M =
[[121 114 110 141 111 129 129 129 129 139 133 113 139 135 147]
 [137 121 115 121 123 124 123 117 117 128 129 141 123 131 129]
 [122 132 129 118 113 120 127 142 125 154 132 130 125 125 128]
 [131 114 126 132 128 127 116 127 124 131 136 127 117 130 128]
 [128 123 118 114 137 129 120 115 115 117 137 134 123 124 105]
 [147 129 120 129 124 145 122 125 138 127 133 121 112 142 133]
 [111 118 139 145 121 121 108 146 139 120 122 126 144 127 138]
 [147 125 131 118 124 123 122 146 123 141 125 125 148 128 127]
 [123 133 108 116 133 147 134 115 118 108 130 135 106 138 131]
 [115 144 119 116 123 121 137 114 110 112 144 146 135 131 116]]
Rows and columns are counted from 1.
(1, 1) => 121
(7, 7) => 108
(10, 8) => 114
(7, 11) => 122
(5, 4) => 114
(1, 4) => 141
(6, 14) => 142
(10, 10) => 112
(9, 14) => 138
(7, 9) => 139
(4, 10) => 131
(9, 5) => 133
(6, 4) => 129
(3, 15) => 128
(5, 9) => 115
(7, 3) => 139
(7, 15) => 138
(2, 13) => 123
(5, 8) => 115
(10, 4) => 116
(7, 8) => 146
(2, 9) => 117
(3, 2) => 132
(2, 12) => 141
(8, 4) => 118
(9, 1) => 123
(1, 9) => 129
(5, 14) => 124
(10, 14) => 131
(2, 10) => 128
(4, 11) => 136
(10, 6) => 121
(9, 13) => 106
(8, 6) => 123
(5, 15) => 105

X =
[[130 114 134 134 128 130]
 [128 146 128 124 128 128]
 [126 134 121 124 129 126]
 [125 140 106 123 131 126]
 [125 140 106 123 131 126]]
Rows and columns are counted from 1.
(1, 1)	130
(4, 6)	126
(2, 3)	128
(2, 4)	124
(4, 1)	125
(5, 4)	123
(2, 6)	128
(3, 1)	126
(2, 5)	128
(1, 4)	134

arr =
[[119 121 125 126 129 124 132 124 122 127]
 [143 131 129 127 130 134 128 131 125 127]
 [143 131 130 127 130 134 122 131 126 126]
 [131 124 123 127 129 127 134 125 124 129]
 [133 125 124 128 129 127 133 125 124 130]
 [141 128 126 127 129 131 131 128 122 130]
 [142 129 127 127 128 132 130 129 123 130]
 [103 117 124 125 124 118 126 123 120 137]
 [143 130 129 127 129 134 129 130 124 128]
 [142 133 130 127 131 135 127 133 130 123]
 [124 123 124 127 129 125 134 124 124 128]
 [107 118 126 125 126 120 128 123 119 133]
 [124 122 125 127 129 125 134 124 123 128]
 [140 129 126 127 129 132 130 123 124 130]]
Indices start at 1.
(1, 1)	119
(1, 2)	121
(10, 8)	133
(3, 3)	130
(1, 5)	129
(2, 2)	131
(1, 7)	132
(11, 7)	134
(10, 5)	131
(4, 2)	124
(12, 2)	118
(7, 10)	130
(9, 5)	129
(14, 10)	130
(4, 6)	127
(6, 10)	130
(13, 9)	123
(10, 6)	135
(10, 3)	130
(13, 6)	125
(14, 3)	126
(6, 9)	122
(5, 7)	133
(4, 8)	125
(7, 1)	142
(13, 5)	129
(14, 2)	129
(2, 8)	131
(4, 10)	129
(5, 3)	124
(5, 5)	129
(8, 7)	126
(4, 7)	134
(3, 7)	122
(6, 5)	129

A =
[[133 142 125 149 113 124 136 155 115 140 142 132 145 114]
 [124 137 132 141 112 134 127 144 130 128 129 113 124 118]
 [128 125 126 118 127 127 120 111 145 123 122 138 127 139]
 [123 144 133 134 126 128 138 135 124 150 120 132 119 145]
 [112 110 136 119 123 128 115 115 134 107 119 119 109 134]
 [107 117 133 126 133 142 127 120 127 110 109 132 116 142]
 [125 127 120 124 130 136 140 125 124 125 128 132 127 122]
 [122 105 129 127 130 143 118 125 146 114 128 130 126 119]]
Rows and columns are counted from 1.
(1, 1) = 133
(7, 1) = 125
(8, 1) = 122
(1, 12) = 132
(8, 11) = 128
(7, 14) = 122
(2, 13) = 124
(8, 9) = 146
(5, 5) = 123
(4, 11) = 120
(6, 4) = 126
(7, 3) = 120
(6, 2) = 117
(2, 9) = 130
(7, 8) = 125
(8, 8) = 125
(4, 8) = 135
(3, 13) = 127
(3, 9) = 145
(7, 9) = 124
(2, 7) = 127
(6, 3) = 133
(2, 12) = 113
(4, 10) = 150
(4, 2) = 144
(3, 1) = 128
(6, 13) = 116
(3, 11) = 122
(5, 3) = 136
(1, 4) = 149
(5, 9) = 134
(2, 5) = 112

x =
[[126 133 141 128 139 141 135]
 [124 131 133 141 141 133 118]
 [125 139 135 139 136 138 123]
 [128 127 130 144 147 129 119]
 [131 116 112 119 113 112 130]
 [122 136 146 129 138 146 148]
 [138 110 103 125 115 102 114]
 [130 114 113 119 111 114 127]
 [128 117 123 113 122 123 131]
 [137 111 103 126 113 102 110]]
Rows and columns are counted from 1.
(1, 1): 126
(5, 5): 113
(8, 5): 111
(2, 1): 124
(8, 6): 114
(3, 3): 135
(7, 3): 103
(5, 7): 130
(3, 7): 123
(9, 7): 131
(7, 1): 138
(6, 4): 129
(8, 3): 113
(7, 6): 102
(3, 4): 139
(10, 6): 102
(3, 1): 125
(5, 3): 112
(8, 2): 114
(8, 7): 127
(2, 6): 133
(3, 5): 136
(3, 2): 139
(5, 2): 116
